Look-ups in named tables: a row name and a column name give one cell, copied from the table.

Fef.csv
,Gesuf,Legore,Fimakod,Taz,Regunu,Vatu,Finidar,Gom,Bod,Gub
Kudinip,24.1,-88.2,-57.7,24.1,37.7,-26.8,-90.4,-10.3,-50.7,-50.6
Detaz,37.4,-95.4,-46.7,37.4,52.3,-34.5,-92.1,-8.7,-58.4,-49.2
Led,45.5,-85.5,0.3,45.5,56.7,-58.5,-64.0,-16.0,-70.8,-33.8
Zofere,47.1,-97.1,-29.8,47.1,61.7,-44.9,-86.9,-9.3,-65.2,-45.0
Nezuz,49.6,-92.7,-12.4,49.6,62.7,-54.0,-76.3,-12.0,-69.3,-39.2

What is the Regunu of Led in Fef?
56.7
What is the Gom of Led in Fef?
-16.0
What is the Regunu of Nezuz in Fef?
62.7
What is the Legore of Zofere in Fef?
-97.1
What is the Taz of Zofere in Fef?
47.1
What is the Legore of Detaz in Fef?
-95.4
What is the Bod of Detaz in Fef?
-58.4
What is the Gom of Nezuz in Fef?
-12.0
What is the Legore of Led in Fef?
-85.5
What is the Gesuf of Kudinip in Fef?
24.1
What is the Gub of Detaz in Fef?
-49.2
What is the Gub of Led in Fef?
-33.8
What is the Taz of Led in Fef?
45.5
Which row has the largest Legore? Led

Nirem =
|  | Tep | Pero | Nes | Somata | Lovu | Tidir | Letin | Riz |
|---|---|---|---|---|---|---|---|---|
| Puzaboz | 0.5 | -21.9 | -7.7 | -33.0 | -16.3 | 20.0 | -18.5 | 37.9 |
| Kepani | 0.7 | -11.4 | 6.8 | -22.5 | -14.0 | -21.6 | -13.2 | 28.2 |
| Kep | -22.9 | -13.7 | 24.0 | -21.2 | -4.3 | 30.0 | -12.4 | 19.0 |
| Goze | 10.9 | -32.1 | 11.8 | -31.9 | -6.4 | 68.7 | -16.1 | 1.2 |
| Loko | -21.0 | -20.0 | 36.3 | -36.1 | -9.2 | 35.6 | -18.6 | 51.6 |
| Ber | -15.4 | -30.9 | 42.9 | -39.9 | -3.3 | 85.4 | -17.7 | 25.6 |
| Bis | -7.3 | -25.2 | 24.0 | -30.5 | -5.3 | 58.3 | -14.4 | 14.0 |
| Sulokis | -3.6 | 1.5 | -30.2 | 5.0 | -8.9 | -35.0 | -2.7 | -15.0 |
| Gunu | -0.8 | -2.8 | -30.0 | -1.9 | -11.7 | -26.3 | -4.3 | -4.5 |
| Dupun | -10.1 | -17.4 | 23.2 | -27.4 | -8.6 | 20.5 | -14.4 | 26.5 |
| Piz | -21.7 | 4.6 | -15.2 | 3.4 | -6.4 | -27.4 | -0.7 | -8.6 |
| Noso | -24.3 | -34.1 | 59.4 | -57.8 | -10.6 | 83.4 | -23.3 | 74.8 |
| Kul | -21.4 | -24.4 | 44.0 | -46.4 | -12.4 | 44.7 | -21.6 | 71.9 |
| Lif | -28.3 | -22.8 | 41.1 | -49.4 | -15.5 | 42.7 | -20.4 | 86.2 |

What is the Riz of Sulokis in Nirem?
-15.0
What is the Tep of Puzaboz in Nirem?
0.5
What is the Pero of Kul in Nirem?
-24.4
What is the Tep of Kul in Nirem?
-21.4
What is the Letin of Kul in Nirem?
-21.6
What is the Letin of Dupun in Nirem?
-14.4
What is the Lovu of Bis in Nirem?
-5.3
What is the Pero of Noso in Nirem?
-34.1
What is the Somata of Gunu in Nirem?
-1.9
What is the Nes of Gunu in Nirem?
-30.0
What is the Riz of Piz in Nirem?
-8.6
What is the Tep of Noso in Nirem?
-24.3
What is the Pero of Kepani in Nirem?
-11.4
What is the Lovu of Lif in Nirem?
-15.5
What is the Lovu of Loko in Nirem?
-9.2
What is the Nes of Puzaboz in Nirem?
-7.7
Row with the largest Tidir: Ber

